(in the rows, 128 means zero)
One turn moves every row onto another: examples first, then more rows asked:
buleg: [143 100 106 124 120 116 107 152  95 132 135 139 147 135 112 129 125 127
 123 162 142 103 101 130 100 158 134 124 134 111 161 154 100 174 140 130
 135 103 127 124 108 152 116 126 140  85 131  84 104 147 108 142 141 115
 156 116 123 135 177 133 135 149]
luteb: [149 104  94 134  97 102 156 166 174 144 135 135 123 136 114 134 130 137
 127 115 136 132 116 147 112 165 155 162 155 118 141 138  58 122 104 135
 136 101 122 125 118 146 115 125  54 100 132  75 102 140 118 103 142  96
 132 168  99 135 135  98 106 170]
Mesom: [144 100 103 137 126 116  87 166 121 137 122 143 133 136 103 142 131 141
 169  98 151 117 101 127 126 168 118 155 162 119 145 141  68 138  94 158
 138 106 109 119 113 158 125 126 100 135 161  54  94 130 121 110 139 106
 144 146  96  80 120 140 103 149]
kulab: [135 101 103 134 103 118 130 160 135 135 127 113 133 137 104 137 122 141
 138  95 160 130  97 126 133 152 120 146 215 111 125 152 125 164  93 164
 137 102 125 126 120 156 125 122 152  99 158 103  98 119 163 134 138 106
 124 129  69 102 124 134 104 131]
reme: [134 105 113 136 101 116 128 162 204 136 134 120 123 126 132 137 103 116
 131  91 117 133  95 123 100 147 108 166 179 109 131 128 102 149 171 141
 130  98 106 111 113 144 121 114 101 110 130 124 108 115 125 122 136 109
 121 120 131  89 163 168 156 149]
mef: [127 101 118 139  98 112 149 168 193 136 132 130 147 125 111 132 117 146
 139  82 117 101 102 141 116 162 117 129 132 110 154 135  87 119 138 116
 132 100 127 119 115 148 121 115 143 110  86 130 100 123 118 114 141  96
 148 147 129 173 149 114 111 119]
mamad: [135 101 100 146 127 121  92 161 119 139 121 141 132 130 105 144 124 134
 165  96 149 114  99 120 128 168 117 153 163 120 148 142  67 133  95 171
 134 107 112 116 111 158 117 131 102 140 162  48  94 130 116 116 137 109
 143 149  92  83 122 140 105 144]
Tume: [149  94 101 137 102 110 124 158 192 138 129 133 141 144  73 132 124 111
 122 125 162  98 109 124 112 159 127 150 194 107 123 146 139 149 110 143
 141 103 114 131 109 137 122 123 158 121 184 111  97 144 110 119 145 113
 136 131 136 117 181 124 103 157]
geze: [148 101  95 137 103 103 162 159 163 148 130 134 126 129 123 134 124 124
 121 117 137 127 118 147 109 171 159 157 155 117 145 138  57 125  99 160
 131  94 124 122 112 146 111 129  57 101 130  77  99 140 114 122 142 100
 125 177  91 139 135  94 118 163]
Sidet: [123 104 118 140 104 120 152 162 192 138 125 128 151 125 118 131 120 141
 134  76 119 103  98 131 118 163 116 123 127 105 157 136  92 113 137 128
 127 101 136 118 111 148 121 118 142 112  91 124 100 115 115 131 142 102
 146 150 129 176 151 114 114 119]
vuta: [132 106 106 136 104 122 124 156 195 138 135 120 126 124 134 138 108 120
 129  85 115 133  93 119 100 149 111 160 184 106 130 126 105 148 166 151
 129 104 111 105 114 143 117 120 101 108 134 124 107 109 122 132 135 114
 120 118 128  92 167 165 161 146]
vekik: [126 103 102 136  85 118 115 149 129 135 130 121 159 128 131 142 114 139
 123 115 118  95  92 123 134 151 127 123 139  99 124 153  93 218 126 163
 134 107 128 109 106 137 118 109 140 122 148  98 108 148 111 138 143 111
 125 178  92 121 117 114  83 161]
Lozef: [141 103 111 132 139 108 145 158 165 145 142 132 147 138 152 148 108 120
  97  53 174 120 102 148 114 160 124 120 130 107 134 133 104 149 104 130
 134  97 115 113 112 147 119 110 110 130 158 116  96 143  96 111 145 128
 154 123 146 129 136 124 101 176]
rav: [123 104 104 142  69 120 112 140 195 138 130 125 103 144 104 137 127 145
 125  79 142 138  95 123 124 146 121 126 138 101 142 146  77 178 136 120
 133 117 128 135 113 143 124 114 133 124 167 113  99 153 114 133 143 108
 125 144 144 103 182 139 149 127]
mudi: [131  98 105 137 132 113 112 162 169 138 140 126 128 135 151 131 122 123
 159  96 126 116  99 130 149 163 145 172 135 108 123 145 133 118 101 130
 133 105 122 117 115 140 114 109 106 115 126 107  96 137 135 122 147 106
 120 151  51 144 181 125 142 141]
vebo: [138 100  99 138 133 116 112 168 168 137 144 130 124 135 153 133 126 127
 165  95 123 117 103 134 148 164 147 175 131 108 120 143 129 115  98 127
 133 102 116 121 113 146 116 109 109 114 128 111  96 133 136 112 147 105
 123 154  49 141 183 124 143 140]
bup: [144  98 103 143 132 115  94 168 123 142 124 140 132 136 107 143 124 130
 165 106 154 109 103 131 131 170 117 152 156 120 148 141  62 141  97 163
 137 102 102 122 112 156 118 127 106 133 159  56  91 129 119 112 136 109
 142 148  90  71 120 136 109 147]
Zizof: [141 102 114 131 137 106 146 157 170 140 143 135 145 136 151 146 111 118
  99  51 176 122 105 150 114 165 126 124 126 110 135 137  99 152 105 124
 133  93 108 115 113 147 119 112 114 128 157 118  95 141  98 108 143 120
 155 119 145 128 134 121 103 177]
lun: [146  99 106 127 121 111 103 158  96 131 138 139 148 129 108 130 126 134
 122 161 141 109 101 128  96 157 133 128 135 110 160 154  98 169 145 124
 137 108 130 125 107 152 120 121 138  84 134  85 101 145 113 143 142 115
 153 112 125 136 175 132 132 148]
roto: [140  99 117 134 138 103 142 162 164 140 144 134 150 137 149 147 113 120
  98  51 175 123 105 146 119 158 123 121 130 104 134 137 102 152 103 124
 134  96 115 114 115 143 121 107 111 129 156 115  98 143  96 108 152 126
 158 114 151 132 137 123  97 180]
mufur: [131 104 110 142 104 117 131 160 195 138 136 123 121 126 138 138 106 109
 131  85 117 129  97 126 100 154 113 160 177 110 132 123  97 153 166 153
 129  92 108 106 110 146 111 117 103 111 134 128 110 114 120 131 133 115
 122 124 129  88 162 166 161 146]
doz: [134  99 112 138 131 110 123 148 145 139 136 120 126 133  98 153 126  98
  57 111 118 107 101 119 120 163 133 138 128 121 152 136 116 167 142 140
 130 100 112 131 118 149 121 110  97 109 113 102 104 127 113 124 139 101
 131 163  74 147 132 160 151 155]
kav: [138  97 106 137 134 114 115 166 165 137 142 128 127 134 155 129 125 120
 162  92 127 118 103 134 149 163 146 173 128 115 122 148 130 114  98 128
 128  96 121 118 115 140 119 111 111 114 128 108  97 133 132 122 143 106
 122 156  47 142 176 129 144 135]
Zoler: [123 101 110 143  79 124 121 130 188 139 134 119  99 140 116 132 121 129
 120  83 139 140  96 128 121 149 120 121 133 104 152 142  74 180 128 139
 127 108 131 138 107 143 112 121 142 125 161 112 100 152 115 149 142 115
 123 149 138  99 179 133 157 121]
giku: [128 101 126 139 100 116 159 170 189 141 130 128 148 127 121 132 117 138
 136  84 120  97 107 144 115 166 115 128 124 109 155 133  83 118 133 130
 127  90 128 120 110 146 113 120 148 112  90 133 101 121 116 117 136  99
 145 157 123 160 150 116 121 115]
fafu: [134  94 119 133 107 105 128 140 119 130 140 123 133 123 138 132 112 154
 141 100 132  94  96 139 153 167 134 137 117 114 165 130  80  97 131 127
 126 103 129 140 118 128 119 107  92 107 161  92 103 147 123 118 148  97
 142 117 114 150  95 136 116 158]
Rezo: [131 104 111 142  73 109 123 143 195 141 134 125  96 142 114 134 122 132
 129  88 139 135 102 133 118 151 118 129 130 109 146 140  67 184 134 119
 132 105 121 145 106 144 115 117 147 125 163 118 100 154 120 124 144 109
 127 150 139  89 174 139 152 128]
vele: [142  98 114 137 123  99 133 155 152 139 142 124 121 137  96 154 128 107
  65 120 119 102 107 130 117 165 136 148 126 125 145 136 116 173 143 122
 135  96 104 137 118 151 120 108 103 104 111 107 103 125 123 102 144  92
 136 163  69 138 134 167 150 162]
Fifo: [143 107  92 138 104 109 146 152 166 143 134 138 127 131 113 133 130 132
 120 108 135 133 112 137 117 165 158 159 165 110 142 142  62 117 101 154
 134 106 132 119 115 143 119 124  49 100 133  71 102 141 113 125 143  97
 128 171 104 146 139  97 107 167]
Dalo: [137  91 123 136 109 106 133 145 117 135 138 123 130 122 144 132 109 150
 137 106 131  90 102 146 154 166 136 135 113 116 168 130  76  98 131 132
 129  94 121 143 115 128 115 110  98 108 159  96 104 150 128 114 148  99
 144 121 110 137  94 136 121 151]
pelef: [139 102 110 135 122 106 116 147 154 130 140 120 126 137  84 157 131 115
  63 109 115 111  95 114 122 164 140 145 132 118 146 138 124 165 146 121
 134 118 117 130 119 155 128 106  93 104 115 102 103 126 118 113 143  91
 136 156  74 149 138 171 137 162]
Fivi: [144  92 103 140 105 120 129 146 185 144 129 129 144 137  88 131 114  93
 113 120 161  95 108 117 113 165 125 146 192 113 135 148 131 152 103 166
 134  95 115 123 106 137 113 135 163 123 180 113  99 142 105 137 142 118
 129 139 128 119 177 119 118 151]
leno: [139 102 105 138 104 111 134 167 134 138 128 110 131 142 111 134 120 140
 142  99 158 121 106 129 130 153 115 150 207 116 126 150 118 164  94 162
 137  91 118 131 121 155 117 121 160  93 154 108 100 118 167 127 143 109
 124 132  70  90 120 134 113 128]
gezap: [129  90 123 137 108 112 130 139 114 134 137 120 130 121 147 129 110 149
 132 105 130  92  98 141 154 168 137 132 116 117 169 131  79  97 127 139
 128 101 130 135 114 128 116 114  95 109 159  95 103 147 126 122 147 101
 143 120 111 143  93 132 119 150]
vem: [144  94 109 129 119 111 107 156  95 132 140 138 145 135 112 131 127 129
 129 166 141 107 104 136  99 157 131 126 130 110 157 155  93 173 145 118
 134 101 125 123 108 154 117 122 141  86 132  86 108 147 110 133 144 116
 151 114 121 133 173 130 132 149]
limag: [138 103 108 141  84 107 119 157 133 139 134 124 151 132 131 142 114 142
 135 125 116  91 105 136 128 150 126 131 131 105 120 152  87 220 131 146
 134 106 119 114 110 142 117 105 145 119 147 109 108 150 118 116 147 113
 130 177  88 105 117 117  85 166]
gugas: [128 109 102 133  79 110 106 155 135 132 134 127 157 131 118 148 118 150
 134 115 116  97  95 125 131 142 130 129 136 100 116 155  95 213 139 142
 140 122 129 109 114 142 126 104 139 123 151  95 103 151 118 121 148 105
 131 171  96 124 121 121  77 171]
zit: [154  93 106 138 104 107 137 156 190 146 131 130 139 144  89 133 117  96
 123 129 161  93 122 135 109 163 127 151 185 114 131 142 127 155 105 150
 135  86 107 130 110 140 110 127 168 119 181 120  95 140 110 114 147 112
 135 139 124 104 174 117 114 152]
bigo: [141 105 103 138 101 114 131 169 138 135 130 116 129 140 103 137 127 150
 146  98 161 128 101 126 132 151 120 152 207 109 125 150 122 162  99 151
 137 101 118 130 123 158 124 120 157  96 156 109  99 117 168 120 140 107
 124 127  74  98 123 135 110 137]

kav moves to mudi
fafu moves to Dalo
Rezo moves to Zoler
Now find these:
Fifo moves to luteb
doz moves to pelef
limag moves to vekik
zit moves to Fivi

One turn moves every row onto another: examples first, then more rows asked:
rine: [ 78 106 137 129 134 149 173 120  64 133 144 157 111 119 128 151 102 134
 105 139 136 144 121  95  83 128 107  95]
benen: [107 120  98 133 180 133 166 107 129 139 105 149 121 124 100 103 123 112
 120 146 115  99 110 106  69 163 154 121]
neziv: [ 91 122 147  83 124 157 157 118  83 131 111 127  91 108 118 113 157 154
  91 151 135 117 137  99  82 118 132 103]
Vakiz: [127 126 147 138 150 174 177 132 121 132 135 152 133 139 123  97 114 116
 149 118 125 113 132 121  81 161 135 130]
Gema: [115 125 116 123 172 127 173  99 114 130 121 162  99 123  97 118 111 125
 120 151 140  92 122  85  58 163 156 135]
Gegin: [117 117  96 114 181 132 160 130 126 129 137 151 134 137 140 115 107 112
 124 158 138 122 124 120  75 159 146 100]
rufin: [115 139 116 139 153 128 157  94 132 146 111 133 154 129 110 106 137 118
 115 138 121 140 118 108  74 140 146 143]
faso: [114 134 149 141 144 126 180 145 132 142 108 178 133 111 116 114 135 102
 125 132 116 113 104 109  71 137 168 122]
somub: [102 112 115 131 160 169 191  97 106 124 109 140 109 139 110 128 110 152
 110 137 136 122 145  86  87 156  99 118]
Dezum: [107 107 140 115 145 161 153 126 122 142 151 161 110  95 122 109 101 148
 156 142 121 100 151 111  91 150 142 101]
nidab: [ 87 129 150  80 124 163 169 133  87 137 125 133  77  99 124 106 143 145
  95 140 146 120 135  85  89 133 131 111]
Fuz: [ 94 117 114 110 161 135 151 107 135 160 149 142 136  90 127 123 107 137
 108 163 135 150 145 100  84 142 131  89]
mori: [ 71 117 159  86 130 141 180 119  69 161 130 126 111 112 104 113 123 136
 102 130 152 123 130  89  86 135 122  86]
laf: [130 153 142 125 144 131 166 131 146 145 146 165 135 129 116 116 127 121
 129 123 109 125 122 109  61 137 148 132]
rebol: [120 124 120 137 168 172 198  99 117 128 114 135 127 147 123 133 116 128
 109 137 139 113 149  94  83 158 109 100]
zevo: [111 134 136 147 151 156 156  72 124 156 116 131 150 104 100 101 136 126
 120 142 130 129 137 104  79 139 149 124]
difo: [ 86 124 140  93 139 100 166 139 104 147 122 130 126 116 133 109 143 124
  78 146 154 122 100 104  60 137 133  97]
dum: [127 136 143 114 140 137 168 108 118 125 144 158 129 141 115 146 117 162
 110 144 127 144 146 100  58 123 111 120]
rikor: [ 91 120 156  76 137 157 162 128  81 134 130 136  93 104 117 107 146 143
  82 159 148 128 133  99  67 131 131  95]
gisok: [ 88 112 146  99 132 137 181 160  93 135 120 135 100 124 143 100 130 128
 114 123 149  79 112 108  87 152 129  95]
sepiv: [120 129 143 138 152 149 195 155 132 137 117 167 149 129 142 131 130 103
 113 133 121 128 122 119  83 135 139  83]
Lenes: [ 97 110 149 141 146 167 155  81 117 157 120 135 140  91  88  98 126 141
 125 145 117 129 144 107  79 144 134 116]
Mozel: [123 124 146 129 149 173 163 120 121 139 148 156 120 111 124 102 107 130
 159 130 134  93 148 114  89 154 153 109]
zir: [112 135 118 140 154 117 169 129 117 128 101 159 149 126 130 115 137 110
 107 148 143 147  99 113  79 129 161 124]
Zazo: [ 93 122 168 120 116 139 175 125  94 143  98 117 134 129 120 100 160 135
  97 121 133 103 112 117  74 130 121 109]
pom: [138 154 150 118 142 131 172 111 132 134 149 161 133 139 120 143 121 138
 118 138 129 129 142  98  55 129 135 126]
Fosup: [101 137 155  98 120 134 165 157 111 137 134 134 124 124 151 110 151 142
 100 125 141 115 117 121  80 119 124  86]
vom: [ 84 110 150 139 123 187 161 123  90 136 134 157  92  82 127 129 128 132
 106 140 110 133 133  99  90 131 119 105]
supa: [ 80  99 131 123 145 166 151 126  87 132 140 167  85  76 127 130 119 127
  97 164 121 128 122 100  76 137 131  94]
fimug: [ 76 118 130 115 148 150 179 132  98 144 100 113 117 116 135  90 151 126
  80 131 154 111 107 107  88 147 119  87]
pazi: [ 90 125 158 106 133 125 156 140  97 139 115 143 104 106 112  81 152 134
 103 134 144  91  94 115  59 140 153 114]
kitof: [114 116 117 135 166 144 181 153 107 113 112 170 128 134 144 111 116 106
 129 146 151 118 108 121  88 149 155 103]
vurak: [106 118 127 112 162 128 168 109 106 125 133 172  92 119  93 117 101 148
 120 151 142 112 124  83  52 158 139 142]
Pudid: [ 72  97 130 137 138 137 163  98  55 133 121 155 107 111 103 141 112 135
 105 147 129 130 110  96  75 130 123 112]
goz: [ 78 108 157  83 132 130 165 116  64 151 122 134 109 114  96 114 129 145
 112 144 142 103 127 103  76 126 136  85]
zis: [ 84 113 149 131 116 137 161 118  65 134 142 168 101 112 114 145 109 142
 125 129 123 127 116  94  80 119 127 124]
pag: [120 130 150 155 141 161 188 137 110 123 100 159 148 134 128 105 135 112
 129 121 138 133 112 121  89 137 146 128]
Zumoz: [112 129 103 113 172 134 152 108 133 147 150 146 138 108 140 122 108 122
 116 164 149 132 140 106  81 147 149  84]
fega: [121 127 121 134 174 170 187 125 134 136 129 142 144 145 131 119 119 114
 113 133 120 124 137 120  77 157 114  84]
div: [ 76 124 151  80 117 126 168 123  77 156 128 130 108 113 113 125 129 148
 113 128 138 111 132  91  95 117 130  91]
zez: [ 99 115 113 147 170 139 191 130 122 138  83 156 136 116 120 116 135  96
 104 146 122 114 107 109  86 150 152  95]
safa: [ 85 116 140 130 126 153 141 110  94 139 133 158 102  77 121 137 139 136
  92 157 106 142 122 101  74 113 133 111]

Vakiz moves to laf
rine moves to vom
Now find these:
sepiv moves to pag
pom moves to zevo
dum moves to Lenes
goz moves to rikor
pazi moves to difo

